Each path below is one point turned by a fixed rotation once a step. After each direction that follows a path, write how fast that rotation turns it, in degrees a step (0 if it stays still).
Each turn is a multiple of 5 degrees from 10 to 175, or 0.
Each row of a path follows its step; steps can be skipped.

step 5: -34	45	-16	-13	16	-9	-5	6	13	-12	22	-17	22	2	7	-12	6	-36	1	-1	-6	11	26	5	1	5	-10	2	16	15	21	-23	-13	-25	-11	-14	14	-9	1	-6	22	3	-16	25	-17	2	-5	16	-1	-7	12	-1	-1	16	-5	14	-14	3	3	-9	-2	0	11	16	-30	6	-16	-7	6
step 7: -34	36	0	22	13	-11	4	-3	15	22	-16	-7	-10	-3	-13	3	-4	-4	5	-8	17	0	-12	-3	-18	-19	14	24	22	1	-2	3	-5	1	3	-26	7	-30	0	-16	-8	2	18	1	8	-19	20	4	46	-2	-16	-7	-5	-10	-2	10	-20	8	15	-16	-12	-10	-8	-15	13	11	20	28	-3
step 14: -6	6	-14	-5	-14	4	18	10	1	-5	4	7	-2	-1	-12	-4	5	0	0	19	-19	4	1	-10	-15	-12	-24	9	16	-18	33	-2	15	-1	21	-14	-9	-12	-4	5	-3	-14	0	23	-21	-11	6	47	-16	29	20	1	-24	-1	2	18	7	21	-3	-11	-25	-6	-20	-11	-8	12	-31	24	-20
step 15: -5	18	-25	-4	-21	-12	20	-40	-3	12	-4	-23	-16	-14	-7	-2	0	-6	-8	-10	-4	9	4	-12	42	1	-17	14	-4	3	-24	-13	-8	-19	-22	-14	-13	-10	-6	5	11	14	13	16	-12	-9	28	-3	9	9	-5	9	10	1	-6	30	3	10	24	4	18	2	-22	2	-5	-4	11	31	18
step 20: -10	7	-13	-17	10	13	40	6	8	14	-33	-10	11	-15	-2	-15	8	4	24	25	-14	18	-1	-22	11	-17	5	9	18	22	20	15	6	-12	8	-27	9	-10	-11	7	28	6	4	10	-18	-12	-8	12	-21	7	12	22	-25	1	-24	0	-6	20	6	0	-14	-18	-2	2	4	11	-17	6	-14
step 21: -19	21	-22	-2	-1	-8	-17	-10	11	-17	7	-21	-4	5	2	-3	13	-16	9	-21	-14	12	24	14	14	-6	-9	2	-11	2	-19	-22	-17	-23	-12	-30	-28	-11	-17	8	0	-7	-8	25	-39	-6	20	-12	-4	4	-6	-11	19	-7	-14	1	24	31	7	9	14	2	-5	12	-25	-8	-16	1	-3
step 33: -5	18	0	5	10	-11	3	-21	17	-13	0	-35	7	1	-5	-20	-2	13	24	-8	-39	-27	16	-6	-4	4	3	-2	-1	6	1	-4	-12	24	-3	-23	-9	-11	9	11	-37	-17	20	15	-31	-15	24	6	-12	11	0	3	14	11	-13	-7	20	12	21	25	0	3	1	-11	7	1	-28	0	1
step 34: -14	36	-12	-5	-2	-8	-7	7	13	14	-3	-20	-2	-29	-11	4	-9	5	-8	-38	0	9	16	15	-11	2	-31	-3	15	-7	6	6	-19	-3	-23	-8	8	9	-22	-25	-7	-4	-12	24	16	-20	-4	28	19	-15	-24	-6	-4	1	-12	41	-9	-3	-2	-11	-13	9	4	-15	5	-2	4	10	-14
Speeds:
0	5	0	1	-2	-4	3	-3	2	8	5	2	-4	0	5	4	6	3	0	2	1	0	4	2	-1	0	-3	-4	-3	-2	-9	1	0	-4	-5	0	-2	5	-3	1	-1	3	1	-1	0	5	-3	-5	-2	2	-6	-3	2	0	-1	5	-6	3	-10	4	0	-3	-7	-2	0	-4	1	0	-7
170
2	0	-3	-1	-3	0	-1	2	3	-4	-3	3	0	-2	-6	4	-7	-1	0	0	-5	3	8	9	2	0	-1	-1	3	4	0	6	7	0	1	-5	-1	3	2	4	4	1	-2	-6	-8	4	-3	-4	2	-3	-3	0	-3	-2	-4	2	-1	2	0	-4	3	-5	8	2	1	3	-1	-7	-6
45
-5	0	2	1	4	-5	3	-9	0	-1	-9	4	-5	-3	-7	0	2	1	1	0	1	3	0	-4	2	-7	10	-1	2	3	-6	1	-4	7	-5	-4	2	-3	0	7	-3	2	-1	-6	1	-4	-4	-3	-3	1	-1	5	-2	4	5	1	1	3	-1	-2	2	5	-1	-1	-1	2	-2	0	0
85
2	-1	-1	4	-4	-2	0	-1	-7	-2	2	-4	0	-4	0	2	-7	-2	-11	0	-1	2	-3	-4	3	2	0	3	-1	-1	-9	1	1	3	3	5	-2	-4	2	-7	4	1	5	-4	2	-2	-2	2	4	2	2	-1	-7	2	3	3	-3	7	3	-3	-2	-2	-1	-2	5	3	6	6	-8
90
4	-5	1	-7	-1	3	0	1	0	-2	1	7	1	-7	3	-6	-1	0	5	5	4	6	1	-7	-4	2	-5	-3	0	0	7	6	-4	6	0	0	-7	3	0	0	-5	-8	3	1	-1	-1	-5	-5	0	5	3	-2	-9	3	-1	1	-1	0	0	2	0	0	-2	-1	2	-2	-1	1	-5
175
0	-4	3	-4	-1	-4	2	-1	3	5	-5	0	3	2	2	3	5	0	2	0	-8	-1	3	-2	1	0	-5	3	-3	-3	-2	-1	6	3	6	2	-2	5	4	2	-7	6	3	-3	3	1	3	1	-3	-6	1	-5	-7	4	-3	-5	-4	4	6	-4	-2	0	-1	-9	-1	1	-5	1	6
135
0	-2	8	3	-4	-1	1	-3	3	0	-3	0	-4	-4	3	4	2	3	-5	-3	0	2	10	-5	1	-2	-8	0	1	-5	1	1	-7	0	4	-6	0	-1	-4	-4	5	3	-5	-1	3	-4	2	-6	7	-1	8	3	0	-3	1	0	2	-3	0	3	-1	0	2	1	-4	1	4	-4	4
170

step 2: -14	-30	-3	-1	5	8	-2	19	-10	-5	-9	-15	18	23	6	-24	19	21	25	12	13	0	6	11	9	-18	1	8	-17	6	19	-7	-1	17	14	9	3	-7	1	-10	-9	5	17	12	19	-5	0	-9	23	7	-12	12	-13	-7	-21	10	19	-2	-23	20	-19	-22	-17	2	-22	-3	14	-10	-3
step 6: 6	-3	14	3	-32	3	0	38	-19	-3	0	-19	-26	-18	3	-9	-8	5	26	-6	4	-13	2	17	24	-1	-1	-4	-19	-4	-11	-15	8	-3	-2	-24	-18	17	11	-15	-3	-7	-8	-11	10	11	-17	26	3	6	19	8	-2	25	-16	-9	-12	1	-2	-22	6	-12	-7	-5	-18	9	-3	12	15
step 8: 17	-2	2	-2	17	5	8	-12	4	15	-7	25	18	-5	-27	-5	10	2	16	-12	12	20	-8	9	-30	1	1	17	3	12	-8	-2	-2	-10	-10	7	8	-5	4	11	-19	-14	16	3	18	-9	-17	5	1	-2	-13	3	8	-4	7	-5	9	-5	-8	-14	-28	-14	-7	31	-47	-26	-5	0	-6
step 14: 24	-29	-17	-17	-6	-6	-10	14	-9	11	-12	11	-7	5	1	-7	18	11	23	-21	18	-8	7	24	-17	-3	-2	-10	-7	-17	3	13	3	-24	13	26	-24	9	17	18	12	-7	14	-5	13	-1	-18	-16	-4	1	-8	20	24	13	-5	-11	-12	2	-18	-15	14	-4	-10	-12	0	-14	1	-14	15
step 18: -6	4	12	-7	4	-15	-7	8	-10	-9	23	4	-31	-10	-5	-7	6	17	2	-4	-11	-16	20	-1	13	16	15	7	1	-15	7	-16	17	-6	3	3	7	-3	12	-7	-33	18	-8	-12	9	10	11	-34	-7	-4	8	-20	18	17	-10	19	17	-13	-15	3	11	-12	-32	8	4	-12	-28	3	9
step 19: -2	26	2	-19	-15	-4	16	-10	0	9	-5	7	-4	3	16	-2	9	17	-7	10	-10	-7	-2	6	0	-14	-31	6	-9	-2	-24	-21	31	3	-4	-8	7	13	36	3	11	1	-7	9	19	-6	-39	-1	19	11	0	11	22	4	-5	-12	-9	-11	0	-25	-3	4	-10	-14	-5	8	-4	-19	26
step 22: 23	-3	-8	-43	-9	-14	-3	-7	19	28	-1	2	-34	-10	-7	10	-24	-4	12	10	-3	-17	-7	3	3	0	3	10	2	11	30	9	-26	0	14	-2	5	22	-9	0	5	-12	14	6	28	-11	-4	8	5	7	3	-1	6	-17	5	5	0	-10	-24	7	29	-1	-18	-8	3	2	3	13	2
step 29: -25	-8	9	14	-10	16	32	7	-4	1	-25	13	8	3	-11	-3	-11	0	-9	6	-9	-17	-12	4	1	11	-12	13	-26	22	17	3	-13	3	-22	6	0	18	4	1	20	-17	-3	-23	13	-1	15	-14	-15	21	18	-16	15	0	-28	1	14	-11	-2	30	2	-9	9	14	-9	-13	-8	14	-3
Speeds:
0	-1	-1	7	0	5	-1	-3	-3	-1	-3	1	0	-1	-2	-3	-2	-2	1	3	0	-1	2	-9	1	1	-7	3	6	-5	-5	-7	-5	3	5	2	0	0	4	-4	-2	1	-1	-7	-1	0	2	-2	-5	-1	7	7	-1	0	1	0	0	-6	-7	6	-4	-3	-1	2	8	-3	1	-1	-2
130
3	-5	6	0	-1	-6	3	0	-1	2	1	0	-5	-4	-9	-1	-3	2	0	6	0	5	1	5	-2	6	-1	-1	-3	6	-3	1	-4	1	-1	-6	2	1	-2	2	-3	9	4	-4	1	7	2	7	3	-2	6	1	-3	-2	-4	-2	0	2	-1	6	-2	4	-2	4	-1	-1	-5	5	2
155
-3	-3	3	-6	-4	0	1	0	-3	-4	4	5	1	-5	1	6	-3	1	0	-2	-5	-3	-2	-2	-2	-8	2	-1	3	0	1	-1	11	1	-5	-4	3	-6	-6	-3	0	-2	-4	-4	1	2	-4	-1	-2	0	2	0	-3	7	-8	-6	2	2	-8	1	1	3	2	4	3	-1	2	3	0
60
3	-2	-4	-4	1	-4	-1	-1	-1	-10	2	-4	4	0	-2	-3	-2	0	2	8	-1	3	8	-4	0	-7	-3	4	-2	2	-1	2	-2	0	-4	-6	-6	-4	0	-3	-5	3	-1	-2	2	-1	2	-5	-5	-1	-2	-6	10	-3	-2	1	5	7	6	3	1	-3	2	0	0	-1	5	-1	0
135
-1	-3	-1	12	-6	-1	4	3	2	-1	0	3	1	-7	2	4	-6	3	-3	-3	-1	4	-5	0	2	1	1	3	1	-2	-1	0	1	-3	-8	-8	-4	1	3	6	-2	3	0	-3	0	-7	0	-4	-1	3	-2	3	5	0	6	-5	-1	-3	-1	0	4	-5	1	1	-7	-1	-5	-2	1
140
0	13	-7	4	-8	3	-1	3	4	-4	3	1	-3	3	-2	3	-1	-3	6	-1	-1	0	-2	3	-4	6	0	8	0	-1	-1	2	5	2	2	-1	2	-3	2	2	-5	3	1	0	-5	5	-3	0	2	-2	4	-2	-2	2	-5	3	3	0	5	5	6	-2	1	-2	2	0	1	-6	4
55

step 1: 2	9	-22	-26	3	10	11	12	-16	-6	-30	8	1	3	31	-1	9	32	34	-6	-17	-4	-9	3	-3	-9	-6	-14	34	-3	3	1	-23	-7	-8	6	15	7	-13	7	11	-10	26	-9	-11	8	1	16	7	-16	17	3	7	-23	-1	3	-17	-8	6	14	-10	22	-14	15	-2	2	8	9	-10
step 3: 5	-8	-1	-15	7	14	17	-25	19	-13	7	9	-26	10	10	35	6	6	-23	-1	9	15	-17	-4	38	-7	8	-3	12	26	-3	10	-19	-1	9	-10	23	-5	-9	-3	8	31	14	-13	-7	12	-6	-7	10	12	-11	15	-10	3	-6	14	-8	5	0	12	-16	-4	18	6	26	13	12	-5	-9
step 7: 9	-6	-23	1	20	-19	2	3	-16	-17	-20	14	-4	-5	6	-21	21	15	15	37	2	9	5	25	-14	-18	9	1	17	-14	25	5	-25	-9	3	-11	3	21	-24	11	7	-4	25	-13	-6	-8	-7	19	-6	-1	11	-24	16	8	6	5	-8	2	18	4	2	18	-4	13	14	-1	0	8	-7
step 18: -1	-16	-18	-22	22	-21	8	-10	-16	-19	-7	5	-12	15	11	19	0	-9	4	-8	7	-20	8	2	12	18	-12	3	33	-9	-18	4	11	34	21	-15	-10	16	-13	-31	-15	4	-1	13	-8	2	5	3	6	-13	-10	1	13	-10	12	-7	4	-18	11	-6	-5	-3	-15	2	-38	-15	8	1	-6
step 26: -3	-13	-35	-15	19	11	-20	-22	3	5	-15	-19	-23	-3	3	27	-4	-13	5	10	0	20	-34	22	-15	1	0	-19	6	-9	-12	-1	-15	-20	5	-12	14	15	-3	-1	-2	-6	-7	-3	-2	-13	5	-12	7	-21	-10	11	8	-12	25	0	15	11	-2	-3	-2	3	-24	26	25	1	13	-12	3
step 33: 22	6	21	3	-12	16	-13	-10	27	-4	-29	-2	-3	-8	7	22	5	-7	21	-19	16	-14	-16	2	1	-15	-3	9	20	-6	34	-17	-1	11	-15	-2	22	-1	8	7	0	-1	-8	-10	-30	13	19	-4	31	2	-18	-6	-2	-19	-17	-9	-2	-21	-3	18	2	-7	-2	2	2	-18	-4	16	6
step 34: -14	21	-4	-10	4	-10	-15	-17	7	-16	-19	25	2	9	14	-4	-15	5	-4	-7	-23	1	-27	31	-4	-3	-4	-3	4	7	-11	2	-4	4	17	-18	20	-7	15	12	20	10	28	2	1	-26	3	18	-5	-5	23	-15	21	-3	1	26	6	-11	13	-5	-6	21	18	-20	8	0	25	-1	2
step 36: -14	-5	-18	-32	-17	9	29	-16	-9	-10	-6	7	-22	10	-9	2	-18	0	9	12	10	8	-11	9	-6	22	-19	3	14	-6	5	4	-16	-5	-12	6	22	1	-19	-8	-7	11	19	8	0	26	2	0	26	3	0	1	19	0	-12	12	-25	11	-29	8	35	12	18	11	5	-4	9	4	-11
Speeds:
2	-3	-1	1	-4	-4	-3	-5	5	5	0	-3	-5	0	0	0	-2	-6	-6	6	3	5	0	-2	5	1	1	1	-5	2	5	-1	-8	-4	-2	4	3	0	-3	-1	1	4	0	0	5	1	4	3	8	-5	-7	4	2	5	-5	-5	-7	1	0	-5	-1	0	-6	3	5	0	-1	0	4
110
-6	-4	1	5	7	-6	3	-6	-2	-1	1	2	-3	4	-1	3	-3	-1	5	-4	1	5	-1	-2	-2	-4	-2	1	-6	3	-1	-3	0	-9	4	-5	0	-4	-6	4	-9	2	-5	0	0	-2	-3	-2	2	3	2	-1	5	3	3	4	-3	-4	-3	4	-3	1	-1	5	-4	4	-2	-3	2
80
0	0	-1	0	5	7	-1	-5	-2	-3	2	-2	4	0	1	5	4	3	-5	2	2	-4	2	-11	5	-2	-4	2	1	-5	-2	3	5	-1	-2	1	0	-1	1	1	-3	3	3	4	-4	-1	-4	-2	3	2	-2	2	0	-1	-6	-8	2	-8	2	2	-7	-1	-2	5	2	-2	5	6	-7
145
-3	-1	-7	6	0	-2	1	2	-1	6	4	-3	-1	2	-7	4	1	-6	2	1	4	3	0	0	1	-3	1	0	-1	-2	3	-2	-4	2	3	7	-5	-2	1	5	4	3	8	0	-5	0	-2	-5	-2	3	3	0	-5	1	9	-1	4	3	2	4	0	7	-6	-4	2	-4	0	3	-5
20
-3	-1	4	-1	-4	2	-6	2	-3	1	-8	1	8	-2	-4	5	6	-1	-4	-1	-4	0	-8	3	2	-2	0	1	-1	-2	7	-3	2	-1	-1	-5	1	3	0	7	-6	0	-1	-4	6	2	1	5	0	-7	2	-2	3	1	4	-2	-1	3	5	5	-3	4	-3	1	0	4	2	7	-1
55
-1	3	-3	-8	7	-4	0	6	-1	1	0	2	0	-2	3	7	-3	-2	3	-5	0	-1	-7	6	-3	2	2	3	6	-3	-2	-7	-5	-4	5	3	-6	-1	6	0	0	4	0	0	4	-3	1	-1	2	0	-8	5	-3	-1	-8	1	0	-4	-2	1	-7	-2	1	-4	0	0	2	2	-1
45
-4	-5	-5	0	-1	1	8	0	-5	-1	-1	-6	1	-4	2	-5	-3	-3	2	2	-2	5	2	0	-4	3	-2	4	5	-4	2	3	0	-4	5	0	6	2	-4	-4	-4	1	2	-1	4	-2	1	4	-6	4	3	6	-4	-3	-2	-8	-3	0	4	1	4	0	-2	-4	-7	0	-2	6	0
60
1	-6	-1	-2	1	-1	3	6	-5	1	4	-6	1	-1	-1	2	3	5	0	-4	1	1	2	4	5	1	2	3	-3	1	-2	-6	0	3	-2	2	2	6	-10	3	4	6	-5	0	-2	-2	0	4	1	0	2	-1	6	-1	-6	2	3	-4	5	-5	2	11	5	-2	-1	-2	4	-3	-2
65

step 4: 3	6	3	3	0	-3	7	23	0	-5	-18	8	6	-6	-5	18	9	-19	-6	-12	-4	0	22	-3	-16	15	-20	14	10	-28	23	5	-24	-23	2	-4	3	17	24	1	-7	3	-11	1	12	27	4	-12	5	-23	-3	-44	5	23	-5	33	-9	-27	23	-5	-19	3	24	-26	-14	17	-3	8	5
step 7: -2	-6	7	19	1	5	25	4	-4	16	20	3	-12	-6	6	14	-18	12	8	12	0	-6	28	-16	-17	18	-10	28	15	-31	6	3	-13	-32	33	-2	4	20	3	22	4	12	-14	28	-18	-16	-3	-16	-8	-17	-2	-33	2	13	0	26	-2	-4	14	14	-12	6	24	-21	-6	2	0	-8	-22
step 13: 11	-3	-13	21	18	-1	10	7	-1	32	-10	-9	-11	-6	-28	-6	0	-15	26	8	3	-15	8	-5	2	-19	-6	8	6	-12	9	4	-26	-14	39	1	5	6	8	18	-10	-3	15	16	-4	7	3	14	-10	-5	26	-25	24	18	-25	2	-32	11	24	1	-4	-4	15	-33	-7	22	-2	-7	-23
step 14: -9	18	-1	-6	-21	-20	-3	10	-29	3	-12	-3	-11	29	8	-28	-29	-3	-7	-12	-4	-11	5	-8	7	-20	-15	14	5	-9	20	-9	0	-13	-15	-25	3	25	4	7	-4	19	-10	19	7	-5	24	32	-19	-28	-7	-3	1	21	6	-6	-16	-5	11	5	21	-5	28	-32	10	21	10	9	-4
step 17: -11	17	-24	-4	3	-25	-8	29	-3	16	-3	22	15	22	1	-25	-18	1	4	-13	-6	8	1	-3	-7	-9	17	3	19	-19	3	14	7	-14	1	-14	16	33	2	-17	-7	9	2	22	18	2	22	13	-3	-36	11	-22	14	-8	11	27	-17	-13	16	-10	9	12	11	-19	-2	-21	8	13	-26
step 20: -10	3	-7	-8	20	-43	10	23	10	1	7	22	-18	19	11	11	-6	-9	-12	-1	-11	1	5	-4	2	5	1	22	14	-4	20	28	-13	-16	9	-7	14	24	0	-13	0	-10	-16	-7	10	-7	-7	16	-17	-33	-10	-21	5	28	25	11	-13	-25	-1	-6	11	5	16	-26	19	20	20	-2	-18
step 22: 10	23	-4	-14	-8	-10	6	42	-12	15	3	12	0	23	-4	5	-6	-18	16	-7	-1	-25	29	-6	7	-18	-10	4	2	-27	18	-4	0	-9	-8	-7	-21	9	33	19	18	-9	-6	11	0	6	0	26	1	-15	6	-15	3	31	-1	25	-15	-8	15	-13	-14	-5	26	-22	-4	5	10	26	8
step 29: 7	1	2	15	15	-18	-4	23	-5	-4	-18	15	20	-4	2	-9	-6	1	-2	-7	20	-15	-25	11	-20	-14	14	10	1	1	15	8	-26	-10	19	21	33	29	18	-13	-24	4	1	14	-1	0	17	-7	-10	-32	18	-10	8	24	-16	9	-13	-26	23	-1	12	-18	17	-11	-9	15	-7	13	-22
Speeds:
-3	-1	-4	-2	-1	-7	4	-7	0	1	-5	-2	-1	-3	-3	0	7	2	-2	7	1	-4	-1	-5	2	-2	7	-1	7	-4	-6	1	-3	5	4	4	1	-5	-6	5	5	-3	4	-1	6	-2	0	1	-2	2	-1	-1	-5	5	6	0	2	-1	2	-3	-1	-2	2	-1	1	1	-8	-1	-5
140
-5	-3	5	-2	-3	-7	-3	1	5	1	3	0	1	5	5	1	0	-1	-1	-2	0	8	-5	-1	5	3	5	2	2	3	-4	0	-4	3	3	-4	-2	-1	-1	-4	-4	3	3	7	0	4	5	-3	-5	-2	1	11	-1	6	0	-1	0	-9	4	2	2	-1	0	6	-2	1	4	1	-2
125
4	2	4	1	5	5	5	-1	8	-8	-4	-3	0	-1	0	4	6	2	2	-2	5	5	1	-3	2	3	-7	-2	0	-7	-3	4	-1	2	2	0	-5	-3	-5	3	-1	5	-3	7	-2	0	3	-5	3	0	2	-3	6	5	-3	-5	-4	0	-1	1	-3	1	3	0	2	-4	-6	3	2
125
4	3	1	0	5	-1	4	1	-1	-1	6	8	-2	-6	0	-2	-6	1	-1	-7	6	2	1	-8	-4	2	-1	2	1	-3	-2	7	-4	0	1	7	5	-7	-2	-2	-2	1	-3	-5	-1	-1	1	-1	1	0	-3	1	-2	-4	6	1	-1	-3	0	1	1	-2	3	7	-6	6	3	-7	-2
85
6	2	-3	0	-1	5	-3	-2	-2	-4	-2	-9	2	8	-5	5	-2	0	-4	-6	-4	1	-5	-1	-2	0	9	-2	-2	0	-8	0	0	-5	6	-1	2	0	-2	-5	0	5	-4	0	2	-3	2	-3	4	2	9	-2	-1	-3	-2	6	0	-1	0	-2	0	-1	-1	-2	-5	6	-2	-1	-3
175
-1	-4	-2	-5	8	-1	1	-1	-2	4	0	-4	-6	6	2	-8	-2	1	1	-3	-2	3	-4	4	6	2	-5	3	8	2	3	0	-2	-5	4	-4	2	-3	-6	3	-3	0	2	0	2	-6	3	5	3	0	-1	-1	7	-9	1	-1	-1	-1	4	0	-5	0	-3	1	1	-4	-3	-2	-3
100
